Rotation paths and how fast each direction turns (degrees each step):
Each turn is a multiple of 5 degrees from 10 to 175, or 0.
Each row of a path follows its step; steps can be skipped.
path 1
step 0: [-24.3  55.4 -24.7  22.7  16.3  24.8   4.0 -27.1  35.9   3.0  -7.5  -7.2
  36.5 -17.2 -31.0 -14.6 -33.7 -28.2   7.5  20.0   2.0  -5.2 -24.1 -14.4
   8.1  -6.4  34.5  20.4 -45.1 -21.7   6.8  31.3   1.2 -53.5 -11.1  -3.8
   9.4   7.0  25.1  43.0  15.5  20.6]
step 1: [-38.4 -22.6 -22.6 -30.6  -9.3 -24.4 -16.3  15.0 -19.1  35.6 -38.9 -35.2
 -60.2   6.4  -3.2 -26.6 -15.7  40.2   8.7   5.1   8.7 -25.3  18.0  25.9
  -4.4  -9.1  11.7  34.1 -28.4  11.1  24.2  12.6 -12.8  -0.1 -42.1  -4.6
  12.4 -34.7 -17.0  33.2  -7.8 -18.3]
step 4: [  1.7  29.3   5.0  47.2  18.0   1.3   6.6  26.8   4.8  36.1 -14.0  13.6
  -8.4  -3.6  24.9   3.4   2.3 -29.4 -15.8  45.1 -38.2 -17.9 -31.9 -46.4
 -19.7  25.9  14.4  27.7 -17.4  20.1 -12.9  -8.2   3.5  21.7  16.1 -12.4
 -28.1 -36.8  12.7  60.2 -24.0  19.9]
step 5: [-23.7  -4.1 -29.8 -24.2  -6.4   9.0   5.8  23.8  12.3 -25.5 -29.1  -6.5
 -51.5 -42.0 -13.4   2.9  62.4  47.1 -27.0   8.0 -26.7  33.0  15.7   1.9
  31.7  11.0 -20.0  35.2 -27.9   3.2   4.0  10.3 -29.0 -29.6  23.7  -9.7
  10.5   3.6  23.8  -9.6 -19.2   2.7]
step 6: [-18.1  33.2 -11.7  16.0  27.8   3.2  -2.4  -8.6 -14.6  18.6 -37.1 -25.2
  20.0 -20.2  53.3   0.6   2.3 -35.1   0.8  -4.6  33.5   6.8  45.0  -6.3
 -24.5   7.0  -1.6  -4.3   0.7   4.6  22.8 -33.5  31.2 -34.6  -5.1 -45.6
  13.5  15.2  42.6  10.2 -10.9  47.3]
step 7: [ 21.3  37.7 -23.7 -26.7 -33.9   8.7 -23.7  16.5 -19.2  24.9  44.7  -0.8
 -53.1 -12.2 -30.0 -32.5  10.2   8.5   4.3 -10.8  23.0  33.0  23.3 -23.7
 -28.3  25.3  -4.5  12.5 -38.1 -15.5  33.8 -19.4 -23.4  -5.3  10.4  -3.2
   0.6 -17.3 -10.5  30.1  52.0  -8.8]
step 8: [-24.4  34.8 -11.3  53.3  24.2   8.5 -13.0  44.2  16.1  -9.8  16.7  -9.5
  -7.8   7.6  -9.0  32.3 -25.2   9.5  18.5  11.6  -9.4 -10.3  22.4 -31.7
 -22.9  -8.4  16.0  -2.9  16.2 -53.9  13.7   7.0 -10.9 -39.0  -9.7  -4.8
  13.9 -32.5 -29.8  11.9 -63.7  24.1]
step 9: [ -7.3  20.0  30.8 -30.9  -3.5  -0.2 -47.2 -21.6  -7.3   5.2 -53.1 -20.6
 -38.2 -12.3 -71.6   2.0 -28.8 -22.5 -30.2   3.4 -10.6   2.6   8.6   3.5
  12.8 -20.6  20.7  34.3  -0.6   2.2  17.5  -1.9 -42.7   4.8  21.3  13.8
  41.9  11.3  26.5  11.0   5.8  14.6]
step 10: [-32.2  14.1 -20.8  15.1  -1.5  19.6  -4.1  26.4 -25.7  24.6 -36.3  52.8
 -28.2   4.0   0.3 -40.0 -16.7  31.7   2.5  -6.8  18.9 -29.1 -20.5  17.1
 -37.6  10.0  -5.4 -18.4  29.4   7.8  15.0 -15.9   3.5  21.0 -20.0 -16.4
 -29.0   9.3  21.4  20.8 -51.6  55.2]
step 11: [ 30.6   7.2 -27.2  32.7  -4.4  15.9  11.7  -9.0  -6.4  10.6 -13.8   5.3
 -12.1 -17.9 -74.2 -24.3  11.5  17.2  17.8  -6.1 -57.8  28.6   6.7  13.6
  -4.7  18.3  11.3  -4.2 -19.2 -25.2 -22.9   4.3   8.7   4.5  15.7 -57.9
  38.9 -26.0  36.4 -14.4  35.8   7.9]
step 12: [ -9.7   7.0 -28.2   4.1   4.8  -8.7  10.9  12.5   8.6  30.0 -41.7  31.1
  27.5 -10.0  35.5   8.9 -27.1  29.7 -26.1  27.0 -21.7 -10.4  51.8 -38.8
 -15.2 -35.5  19.7 -35.2  -3.3   1.5   4.8  23.7 -34.9 -32.5 -15.7 -14.1
  -5.6  -5.0  17.8  60.8   8.5  -5.5]
[ -3.1 -11.7   2.4  11.6  10.0  -3.8  -7.7   0.9  -6.1   7.2  -1.5 -22.5
  -7.1  -2.1   9.1   3.2  -4.7  -5.2   5.8   4.3  -7.9  -1.1  -3.4  -1.3
 -12.7   1.2   1.6  -8.5  -9.9  -3.7 -10.2  -6.7   4.4  11.2  -4.3   0.5
   8.7  -3.8   4.2 -14.1  -1.1   5.6] | 155
[ -5.3   4.1   9.4   2.2   3.2  -0.8   6.1  -9.3   6.0   8.1 -17.4 -13.9
  -4.7   6.3   2.5  -7.2   7.2  16.0  -4.4  -1.9   5.0   1.8 -10.1   3.7
   4.6  11.9  -7.1  10.0   5.8   3.3  10.6   6.4   4.8   0.5  -4.5   8.4
   7.7  13.1   0.5  -2.9  -6.1   5.0] | 85
[ -5.2  -6.1  -0.3  -7.5  -6.2   5.7  -1.3  -6.5   8.9   0.7 -13.9   8.4
   0.0  -9.6   3.3   9.9 -10.4   1.3  -9.7  -6.7  -0.2  -9.1   0.0  -5.6
  -4.0  -1.5  -3.4  15.0 -14.7  -2.4 -13.1  -7.9   3.4  -5.4   3.3   7.1
   8.6  -4.8 -11.1  -1.3 -13.1  -6.4] | 90
[  0.4 -17.5   1.8   6.8   4.5  -3.9   3.5  -4.8  -3.0   6.9 -12.2  14.9
   9.5   4.0 -11.5  -8.6  -8.2   9.8  10.0   9.1  -0.6   4.3  -4.1   5.7
  -0.9  -3.8  14.0   1.3  -5.3   2.4  -1.9   5.5  -6.3  12.2  -2.9 -11.7
   0.5   5.0   0.2   3.4  -7.1 -10.3] | 40
[ -1.0   0.4   4.9  -1.0   8.6  12.0  10.9   5.0 -12.3   4.2  -4.7  12.5
 -12.5  -9.0  -1.9   1.6   3.8  -8.8  -5.5  10.2  -2.6  -9.6 -19.8   7.3
   9.8  -6.2  -7.6   0.0  -4.2  -1.9  -6.6   3.3   1.9  -7.9   1.3  -6.4
  -4.7   5.1  10.5  -7.5   2.3   6.8] | 65
[ -0.9   3.1  13.3  -6.0   0.6   6.4   1.7   5.0   5.1   0.8  -1.8   4.1
   0.0   4.7  -4.1   8.1   3.5  -6.0   4.7  -7.9  -7.6  -8.6  -1.1   7.0
  12.3   9.3   7.9  -6.9   4.6  -6.2   1.7 -10.0 -13.3  22.3   8.1   9.1
   0.4  -5.5   0.3   3.6 -11.9  10.5] | 60
[  2.3   6.0  -1.8   0.8   3.2   0.9  -9.3  -2.0  12.0   1.4  14.8  -1.0
  -0.6  -2.2  -0.9  -6.7  11.4  -1.4 -13.8  -5.7   5.1   0.6  -9.2  10.1
  -6.1   1.0  -6.2 -12.3  -4.2  -4.6  -7.3   8.6  -6.1   2.1  -2.6 -12.0
   7.8   2.2   2.6   2.8 -20.6 -12.6] | 130
path 2
step 0: [ 24.0 -23.4  37.1  25.5 -11.3 -12.7  16.4  11.5  -1.6 -27.9 -20.4   6.8
  -0.9  38.5  -8.7 -34.2  13.3   2.5 -31.4  18.3 -42.3 -15.6  -6.7   7.6
  24.7  38.3 -22.8  12.7  -0.5  -1.3  20.6   7.9  12.6  28.6 -34.5   0.9
  27.9  30.0 -24.9  -8.0   6.7 -21.6]
step 1: [ -6.8 -15.3 -18.7 -17.0 -30.1   0.5  34.1 -10.1   2.9 -39.4 -48.0 -16.5
  -2.0  34.8   2.9 -10.5  29.5 -20.9 -38.0  18.4   1.3  28.1   6.8   0.3
  35.6   9.3  10.7 -39.3  10.5  12.2  15.5   1.7 -19.3  10.7 -35.9  15.9
   7.9  -3.4  -7.9 -27.8  10.5  34.2]
step 2: [-13.7 -30.0 -19.1  33.0 -10.5  11.8  26.0  41.2 -13.7  14.2  -2.6  19.1
 -24.4  -9.6 -40.2 -11.0  16.4 -21.1 -45.9  27.5  -6.0  -2.4  -3.4 -30.1
  55.3 -13.0   7.4   6.5  29.4 -17.4  -0.5  -7.9 -26.8   5.8 -15.9  -6.7
   2.6  -2.5  -1.0 -28.1 -25.2  14.3]
step 3: [-25.8 -60.2  17.3  -4.7  -1.6 -15.3  18.3  27.2  34.4  -7.6  30.5  28.5
 -25.9  12.6  -6.9 -26.1   9.0 -39.8 -15.9  -2.9 -13.0  -2.5  10.2  13.2
  32.5 -37.8 -14.5 -33.6   5.5   8.7  -2.7  11.9  10.3   7.0 -16.9  -1.0
  14.9 -10.9  34.2   4.6  30.3   3.3]
step 4: [-17.5 -39.0  24.1   4.7  -9.6  -7.4   0.9 -16.0  -5.8  -7.3  -5.5   3.4
 -24.0  11.3 -15.5  -3.6  -1.2 -24.8 -22.4   3.5  -1.0 -11.3 -50.2  33.1
  36.1   4.5 -18.8  12.8 -10.1 -17.7   6.4 -19.2   1.3  21.6 -18.3  -1.4
  35.0  66.0  10.6  23.3   4.6  35.6]
step 5: [-36.2 -37.2  31.3  -9.9 -43.9  -2.2   0.8 -44.4  -7.4 -11.5   8.1  -3.2
   2.1  12.4  16.0 -16.4  17.3 -15.6 -18.7  24.5 -20.0  17.6 -21.7   0.2
  28.4  -6.4  42.9   4.3  35.0  18.0   3.5  -0.1 -13.6   4.6 -33.0  16.9
 -42.6   9.4  -1.2  22.8  -0.7  26.6]
step 7: [  1.3 -34.5  -6.5  -5.9 -29.9   3.1  59.1  -8.2  19.4 -10.9   9.6  27.5
  17.9  36.2   1.6 -21.4  25.8   3.6 -22.5 -16.5 -25.6  -1.4  17.3  20.6
   9.2 -20.1  31.8 -20.5 -18.1 -23.6 -10.0 -37.0   3.3  13.0  22.9   9.1
  17.4  -7.4  12.5   1.4  24.5  36.6]
step 8: [ -8.7   3.2 -18.5  34.6 -11.8  -4.0  32.8   6.5 -17.1  13.0   3.2 -11.9
   0.3  23.0 -36.6 -10.2  25.9 -29.2  -3.5   1.9 -14.4  -0.1 -60.7  21.4
  16.3 -18.7  35.1  14.2 -10.0 -20.2 -54.5 -14.2  10.4  13.9 -19.6  -0.9
  18.9  11.7  27.1   8.2 -15.0  21.0]
step 10: [ -9.9 -21.7 -36.2  35.2 -55.1 -22.5  -1.5 -10.6 -14.7  12.1 -27.0   3.7
  36.2  11.4   5.2 -13.1 -10.8 -17.7   5.1   2.3  -7.0 -48.4 -13.6  46.6
  39.0   5.6 -12.6  -4.9   2.0  -1.6  10.7  16.4  17.2  13.4  -6.9   2.3
  23.9   6.4 -24.0   3.7  25.5  26.0]
step 11: [ 17.2 -29.3  -2.0  42.2 -22.3  18.6   2.4   3.4 -16.0  10.0  16.9  -0.8
  22.1  45.9  11.1 -47.5  11.6  17.9  -8.4  22.8 -17.2  10.6   5.0   8.9
  16.0   0.5   9.6 -23.4  17.9   4.1 -13.4  -8.2 -24.7  24.6   5.8  42.5
   9.6  -3.8 -36.7  21.0  -1.6  44.8]
step 12: [-28.4 -16.8 -30.9  33.6 -13.2   9.0  10.8  38.9  -2.0 -35.8  -6.7 -12.1
  17.0  46.9 -27.6 -38.5   8.6   0.7 -10.7  48.9  -2.9  12.2  -9.1  21.1
  -1.3 -14.2 -11.8  18.6 -13.1 -23.3 -18.5  28.6   5.2  14.3 -41.6  15.5
  -3.8 -22.5  13.8   8.3  -6.3  -9.1]
[ -6.1  -9.9   7.9   9.5  -5.0  -8.6   8.8  10.4  -6.0   6.2  -6.4  -0.2
   0.0   2.4  13.6   6.1   8.1  -7.8  -3.6   3.9   2.5   2.3  14.0  -5.3
  -3.4   0.9  -9.7   8.0  -4.6  -3.1  -4.9  11.4  10.3  -6.5  10.0 -15.2
  -8.8   0.5  -1.5   8.3   4.6  -8.5] | 110
[  6.0  -2.7  -0.5  -6.1  -3.1   7.9  -8.4  -7.6   8.9  11.8 -10.7  19.2
   7.6   4.0  -0.6  -1.5   6.7  -4.8  -5.3  -8.3   0.5   4.2  -0.7   5.2
  -0.3   8.8  -9.2  -1.6  -3.4   0.9   5.5   2.1  11.2  10.7  10.5   5.7
  12.1   2.7   6.3  -5.3  14.8  -9.4] | 110
[ -4.2   4.6   8.6  -3.8  -8.6   1.0  -6.2 -15.9  -2.0  -2.3  -5.0  -1.5
  -2.7  -1.4   1.2  16.3  10.5  -2.6  -0.1   0.7  -2.6 -13.4  -1.3  -5.0
   6.9  12.8   5.3  -1.9  -1.6   3.4   2.6  14.0   7.6  -5.9  -7.5   4.1
  -1.9  -1.2 -21.9 -10.0  -2.0   6.0] | 80
[  9.6 -12.5 -16.3   2.0  -2.4   8.6   2.2  -1.9  -4.3   4.4   0.3  -5.6
 -23.2   8.2   4.6   5.3  -3.2   9.1   1.1  -1.3 -10.8  -5.3   3.9   0.7
   3.4   8.8   5.2  11.8  -1.1   5.7  -1.0   6.7   0.5  -5.7  -3.0   8.2
  -3.6   2.8  15.1  -0.5  10.1   2.0] | 0
[ -7.8   3.5   6.2   3.1  -3.9  13.3   8.3 -22.3  -1.3  15.4   2.0  -1.3
   8.9  -3.1   1.3   1.9  -6.2  -0.9   3.6  -7.7 -13.8  -3.4   6.4  13.0
  -4.4 -12.7   3.0   5.9  -8.2  -4.1 -10.2  -1.1   1.2   1.8   0.2  -8.2
  -3.2  -1.1   7.0   0.0  -6.1   8.1] | 25
[-11.7   7.1   5.3  12.3  -7.0  -7.8   1.9  -6.1   5.4  -0.5  -3.0  10.6
  -6.3   1.3   5.3   4.7   2.4  17.7   3.5 -12.3  -1.8   8.3 -10.8  -9.2
   0.7  -0.3   1.5  -0.5  -4.5 -14.2   7.8 -12.6   3.5 -11.8  -7.3   6.1
  -3.1  -5.3   4.8   7.9   5.1  -6.2] | 40
